128 stands for zero in the data rows.
Here are some points, each followed by its number:
[ 94 172 156 170 121 117 150 125 112  37 118 136] 0
[113 129 118 109 121 159 101 139 129 121 112 128] 1
[140 154 116 132  86 133 106 162 114 117 103 126] 2
[120 136 136 130 168 119 135 105 140  96 165 138] 3
[106 161 145 118 156 114 124 129 157  61 156 141] 4
[230   0 132  99  89 179  80 143 179 215 145 117] 5
[125 152  83 153 101 117 118 142 148 220 136 118] 6
[108 164 124 151 143 117 124 140 137  45 161 141] 7
[144 138 151 106 123 150  94 144 133  99 116 129] 8
[114 179 117 135 136 104 129 156 153  67 146 125] 9
[130 126 116 133 106 153 124 156 108 143 113 134] 10
[145 206  77 205  87  64 168 184  80 146 118 105] 11
[158  95  44 203   0 138 133 219 119 255  80 107] 12
[ 63  88 120  92 164 141 130  79 182 146 107 142] 13
[138 140 125 147 124  97 135 156 127  61 162 129] 14
[171  48 173  80 140 178  79 110 177 143 137 127] 15
Which point above is nearest to each new point by angle, seen from the average point of the numbered points? Its number follows each.
[149 140 128 122  93 138 107 157 123 116 108 128] 2
[133 142 131 173 124 102 155 123  89 135 133 127] 11
[111 175  72 138  77 134 119 172  96 123  99 129] 2
[150 129 137 114 115 144 100 136 137 111 109 126] 8
[127  50 112  90 148 141 114  78 153 255 162 126] 5
[ 67  89 115  82 158 151 129  80 187 182 108 128] 13
[102 174 149 149 124 120 157 116 108  60 126 116] 0
[107 176 108 118 136 141 105 142 107  70 100 128] 0
[156 103 138 111 109 153  99 135 145 130 119 127] 15
[188  94 124 141 132  62 167 115  79 255 150 126] 6
[107 114 141 128 159 138 128  66 154 175 113 132] 13
[122 130 145 123 142 119 132 108 150 108 140 131] 3
[131  98 126  97 126 162 103 135 148 144 118 128] 15
[142 156 101 147  71 126 114 171 107 126  97 123] 2
[156 100 152  99 129 156  88 130 147 116 122 127] 15
[118 102 147  88 150 173  92 118 153 123 117 128] 15
[111 130 104 116 107 156 103 141 128 139 108 126] 1
[127 161 150 152 154 101 168 112  97  92 134 138] 0
[156  93 160 101 123 157  95 130 155 131 117 125] 15
[139 156 110 135  81 134 109 164 117 127 108 126] 2
[115 148 151 162 135 104 154 116  99  78 132 131] 0
[116 122  88 137  64 156 117 165 132 196 104 122] 12
[163  69 144 106  96 169  91 133 162 171 126 125] 5
[164 104 127 125  90 145 106 157 138 147 114 123] 5
[124 134 112 130 143 124 130 121 143 159 159 127] 6
[132 155 138 158 155  91 172 122  88  81 138 125] 0
[114 190 108 191  86 119 153 151 102 114 114 124] 11
